Each path below is one point turned by a fixed rotation once a step. After each direction that follows a path, write how fast that rotation turns it, in degrees per step (0 if it stays still).
Each turn is a multiple of 5 degrees from 10 to 175, or 0.

[ -1  24 -13  10 -18  20 -10   5   9  -5   1  -2  -1   2  18  -1  -2 -28
   1   5   1 -25  -2   3  16  20  -4   2  20]
[  5  26 -20  21  -3  19  -8   9  -2   8  -7  -2   5 -13  15  -7  -1 -25
 -14  -5  -8 -17   2  -4   7  26 -17   6   5]
[ 15  26 -21  16   4  24 -12  -2  -9 -12 -10  -8  -4  -6  10   3 -13 -24
   4   0  -4 -26  -9   8   7  14  -7   0  15]
[ -6  15 -21  21  -4  15  -2   7   0  -9  -6 -11  -3 -12  30  -9  -9 -11
   0   4  -6 -16  -6  -3   7  27  -9   6  25]
[  2  24 -12  13 -11  14   2  10 -12  -1  -8  -9  -3  -2  14   2 -17 -30
  -1   2 -16 -19 -12  -2 -11  23 -20   2  11]
[  0  27  -9   6 -18  20  -9  10   3 -13   7  -3  -7   4  22   2  -9 -27
   5   6   3 -22  -1   4  14  20  -9   4  18]
[ -4  25 -20  18 -12  16  -7   8  -1  12  -3   3   6 -13  16  -7  -4 -31
 -11  -5  -6 -18   1  -5  10  24 -11   5   9]
[ 21  27 -19  16   0  23 -13  -1  -3  -7 -11 -10   0  -5   6   2  -4 -28
  -2   2  -4 -25  -4   5   5  15 -10   0  10]
[ -1  18 -24  23   2  21  -6   6  -3 -13  -5  -8  -5 -13  28  -7 -12  -8
  -3   1  -2 -15  -7  -1  12  24  -6   7  19]
[ -1  18 -18  17  -9  14   2   3 -11   1 -12 -11  -1  -7  13  -2 -18 -28
   0   2 -17 -22 -14  -1 -10  22 -15  -1  18]
[  5  26  -5   7 -17  15  -5  12   1 -17   4 -10  -6   4  26   2  -8 -24
   5   9  -1 -21  -2   2   5  24 -16   5  20]
[-12  26 -19  13 -15  19  -6  12  -4   9   1   5   1  -9  19  -5 -12 -30
  -9  -4  -6 -16  -2  -2  11  23  -7   9   8]
[ 17  26 -18  16  -9  20 -13   0   4   1  -9  -7   4  -3   6   2   1 -35
  -2   3  -5 -28  -4   3   6  16  -9  -1  14]
[  8  24 -21  21   6  23 -11   7  -5 -13  -6  -6  -3 -14  24  -6  -6 -12
  -9  -1   1 -15  -1   0  14  25 -10   8  14]
[ -2  15 -24  20  -4  17  -1  -2 -12  -1 -14  -9  -2  -9  13  -1 -21 -24
   2   0 -15 -22 -17   2  -3  18  -5   0  19]
[  6  19  -8  13 -14  13   0  10   1 -17  -2 -17  -5   1  25  -1  -6 -21
   4  11  -4 -20  -4  -4  -2  27 -18   4  23]
[-11  29 -14   8 -14  18  -3  15 -10   2   5   4  -4  -3  21  -3 -18 -28
  -7  -4  -6 -15  -5  -2   6  24 -13   8   6]
[  5  26 -18  12 -18  19 -12  -2   7   4  -5  -4   4   0  10   0  -2 -36
   2   3  -3 -29  -1   6   9  14  -6  -2  16]
[ 12  28 -18  22   3  19 -10  11   0  -6  -4  -6   2 -13  20  -7   3 -17
 -12  -1   0 -14   1  -5  12  25 -15   8  10]
[  4  23 -25  18   5  23  -8  -1 -14  -6 -11  -6  -4  -9  11   0 -21 -23
   0  -3 -10 -22 -14   5   3  15  -4   2  13]
[  2  14 -15  17 -12  11  -1   5   3 -12  -7 -17  -3  -5  27  -3  -6 -15
   4  10  -6 -22  -7  -1   1  25 -12   1  29]
[ -4  28 -10  11 -11  15   0  17 -13  -3   1  -3  -3  -2  21  -1 -17 -27
  -6  -3 -10 -13  -8  -4  -2  27 -20   7   8]
[  0  27 -14   6 -20  19 -11   3   2  -3   1  -1  -2   4  13   3  -9 -37
   5   5  -2 -29  -2   8  12  15  -4   0  17]
[  4  25 -19  20  -9  17 -10   9   6   4  -3  -4   5 -12  20  -8   6 -23
 -14   0  -2 -18   4  -4  12  25 -13   7  12]
[ 13  27 -23  18   6  24 -11   0 -13  -6 -11  -5   0  -9   8   1 -15 -26
  -3  -5  -7 -20  -9   5   3  15  -7   2   7]
[  1  13 -21  20  -6  17  -5   3   2 -15  -6 -13  -5  -7  26  -6  -8 -12
   4   7  -2 -22  -5   0   9  22  -3   2  30]
[ -5  21 -12  16 -11  12   5  12 -11   1  -6  -9  -1  -8  20  -2 -16 -24
  -7   2 -14 -14  -9  -6 -10  30 -20   6  13]
[  2  28  -9   5 -17  20  -8   7  -1 -12   3  -3  -7   8  16   7 -14 -34
   7   6  -2 -24  -6   6   8  18 -11   2  15]
[ -6  24 -20  16 -16  17  -7  11   6   7   2   2   3  -9  22  -9  -1 -24
  -9   0  -2 -18   4  -3  15  24 -10   8  12]
[ 17  28 -19  18   1  23 -11   1  -7   1 -12  -7   3  -7   6  -1  -6 -31
  -6  -3  -9 -24  -5   2   2  16 -12   1   7]
[  6  20 -22  20   2  22 -12   2   0 -19  -4 -11  -5  -8  24  -5  -9 -11
   2   4   1 -22  -5   4  14  20  -5   4  23]
[ -6  15 -21  22  -7  13   3   8 -11   2 -12  -9   0 -12  20  -7 -17 -20
  -5  -1 -15 -17 -12  -3  -6  26 -15   3  18]
[  7  27  -7   7 -15  15  -4   9  -5 -16  -1 -10  -6   7  18   5 -10 -29
   7   8  -5 -23  -7   2  -2  21 -17   1  18]
[-11  26 -16  12 -16  18  -6  14   0   1   5   4  -1  -5  25  -6 -10 -24
  -7  -3   0 -15   0  -2  15  24  -9   9  11]
[ 11  26 -21  16 -10  19 -10   0  -2   9 -10  -4   7  -6   5  -1  -2 -38
  -5  -1  -9 -25  -4   3   4  18 -10  -2   9]
[ 14  24 -18  19   2  23 -12   5   1 -16  -4  -9  -3  -8  20  -3  -2 -14
  -3   2   3 -20   0   1  13  22 -10   5  16]
Directions:
[ 7 -3 -7  7 12  3 -2 -5 -2 -3 -6 -4  0 -7 -1 -2  1  7 -1 -1  0  0 -1  1
  1 -1  3 -1  1]
65
[  4   7   3  -4   6   4  -3   4  -6 -10   4   3  -5   3   0   4  -5   2
   0  -2   4   4  -1   2   3  -1  -2   3  -6]
130
[-5 -1  0  3  1 -1  1  6  2  0  4  2  0 -5  9 -5  4  8 -6 -1  3  6  4 -5
  4  6 -2  5  0]
145

[-27   3  -2   9 -10 -14  22  13  -8  -3  14 -10  38  -3   7  -2  -5 -15
  -7   3  -3  -3  20   5   8 -12  20  -7  11]
[-19  -6 -22   8 -25 -12  24  14   5   5   6 -13  36   1  14  -9   5  -7
   2   3  -6   1  11   1   6 -11  20 -21   4]
[-17  -9  -6   8  -7 -18  31   8  -1   9  14  -5  34   4  13   2   2  -3
  -6  15   2   0  15  -3   6 -14  25  -8  21]
[-16   1 -13   6 -11 -17  24   4 -12   4   8 -11  39 -11  14 -15  -5 -15
   0   6   0   2  16  -5  -5 -14  20 -13   9]
[ -8  -9 -27   8 -12  -8  28   5   4  13  10  -5  32  -3  12 -11   4   2
  -3  20  -5  -2   8  -5   1  -8  24 -20  10]
[-16   0 -10   6   1 -11  28   3 -11   7  23   0  35  -6   3  -7  -3  -6
 -13  23  -3  -2  18  -3   1 -10  25  -4  17]
[-14   4 -26   7 -15  -2  19   8  -7   5  17  -3  36 -15   6 -20  -1  -9
  -6  11 -13  -3  18  -2   1  -6  22 -15   1]
[-15  -4 -21  10 -10  -4  25  13   4   8  24   2  27   1   4  -3   9   4
 -10  21 -13  -3  19   0  12  -4  25 -13  12]
[-24   8  -7   7  -8 -10  15  13  -8   2  23  -1  36 -10   3  -7   2 -12
  -6   9  -9   1  30   1   6 -12  22  -4  10]
[-14   1 -24   6 -22  -8  15  18   6  10  13  -6  31  -5  12 -12  11  -4
   3   5 -14   5  23   3   9 -10  18 -18   5]
[-16  -3  -7   4  -5 -18  22  14   4  15  20   0  32   2  10   1  10  -2
  -4  16  -3   6  26  -2  10 -13  22  -6  20]
[-14   7 -11   3 -10 -18  17  14  -5  12  12  -8  37 -14  13 -17   2 -12
   2   4  -2   9  26  -4  -1 -16  16  -8   9]
[ -3  -5 -28   5 -10 -14  23  12   8  23  11  -3  31  -5  13 -15  10   2
   0  16  -6   8  16  -7   4 -12  20 -15  12]
[ -7   2 -10   6   6 -14  21   8  -7  18  20   0  35  -9   5 -14   0  -5
 -12  21   0   7  23  -7   1 -14  20  -1  20]
[ -5   7 -27   7  -6  -4  16  13  -3  15  12  -4  34 -18   7 -28  -3  -7
  -6  11 -10   6  19  -5   2 -12  16 -13   3]
[ -7  -1 -23  11   2  -5  22  16   7  19  19   3  28  -4   3 -12   3   6
 -16  23 -12   4  17  -5  17  -7  22 -10  11]
[-15  13  -7   9   4  -8  13  19  -5   8  22  -2  36 -14   0 -16  -5  -9
 -14  10 -10   4  26   0  13 -11  17  -3   8]
[-10   5 -23  10 -12  -4  14  26  10  15  12  -5  30  -8   5 -18   5  -1
  -7   5 -15   9  20   2  17  -9  16 -16   1]
[-13  -2  -4   9   1 -16  18  25  10  16  19  -3  32   2   4  -4   4   0
 -12  12  -6   8  24  -1  22 -13  18  -3  16]
[-15   8  -7   7  -7 -19  12  25   1  12   9 -12  37 -12   9 -19  -4 -13
  -4  -3  -3  12  23  -1  12 -19  13  -7   6]
[ -3  -6 -20  10  -7 -17  21  23  15  23   4  -9  31   0  12 -14   5   2
  -4   9  -4  10  10  -5  17 -12  15 -14  11]
[ -8   1  -5  10  11 -21  22  16  -1  17  12  -7  38  -5   7 -12  -5  -7
 -14  13   6   8  15  -5  11 -17  17  -3  19]
[ -4   4 -21  12  -3 -11  19  17   1  14   3 -12  38 -15   8 -29  -9  -7
 -10   4  -3   5   9  -6   8 -14  15 -14   3]
[ -3  -7 -21  14   5  -8  25  17   8  18  13  -3  32   0   3 -15  -4   6
 -18  19  -4   2   4  -4  20  -9  19 -11  11]
[-14   7  -7  16   8  -9  18  18  -6   6  15  -6  40 -12   0 -19 -13  -9
 -21  10  -4   2  14   0  14 -11  18  -3   7]
[-12   1 -26  16  -9  -2  18  23   6   8   8 -10  33  -5   5 -19  -4  -2
 -13   4 -12   1   7   2  21  -8  17 -19  -2]
[-18  -4  -6  17   2 -11  23  24   6   6  15  -4  33   4   1  -3  -3  -2
 -18  11  -4  -1  13   1  25  -9  21  -8  11]
[-23   5  -7  13  -9 -14  16  25  -1   1   7 -14  41  -8   5 -15  -9 -13
 -10  -6  -4   4  14   3  16 -13  15 -10   2]
[-11  -7 -17  14 -13 -15  25  24  14  10   4 -10  33   5  11  -9   1   0
  -5   2  -3   4   4   1  20 -10  18 -17   7]
[-16  -4   0  11   1 -22  26  16  -2   7   9 -10  41   1  10  -3  -7  -9
 -12   8   8   3   9  -2  14 -14  18  -4  18]
[-12  -2 -19  11 -11 -13  24  12  -2   9   0 -16  40  -8  13 -24  -9 -12
  -5   0   2   3   3  -2   5 -12  17 -15   2]
[ -7 -12 -19  12  -2 -13  32  11   5  12   8  -6  34   5   9  -9  -5   2
 -13  20   3  -2  -1  -4  12  -8  23 -13  14]
[-17   4  -8  12   3  -9  25   8 -12   0  13  -9  42 -10   4 -15 -15 -13
 -16  11   2  -5   8  -1   4 -11  22  -6   9]
[-14  -3 -29  14 -14   0  26  10   1   4  10  -8  35  -6   5 -17  -5  -3
 -11  11 -11  -6   3   0  12  -4  21 -21  -2]
[-21  -5 -10  13  -4  -9  28  12  -2   1  20  -1  33   4   2   1  -4  -1
 -17  19  -6  -8  10   3  15  -6  25  -8  11]
[-27   5 -10  12 -16  -7  18  14  -8  -4  14 -10  40  -8   5 -11  -6 -16
  -7   2  -8  -5  16   4   9  -9  20 -12   2]
Directions:
[ 6  5 -1 -2  6 -1 -6  6  4  9  2  3 -3 -5 -2 -6  3  2 -1  1 -3  7  7 -2
  3 -2 -3  3  1]
10
[ 4 -7 -9  1 -4  2  3  1  8  4 -2  1 -4  5  2  1  5  8  2  3 -3  0 -5  0
  4  2  1 -6 -1]
135
[-1 -3  6 -3 -4 -9  0  3  4  2 -5 -4  1  4  7  4  4 -2  7 -6  5  5  2  0
 -1 -4 -2  0  4]
40
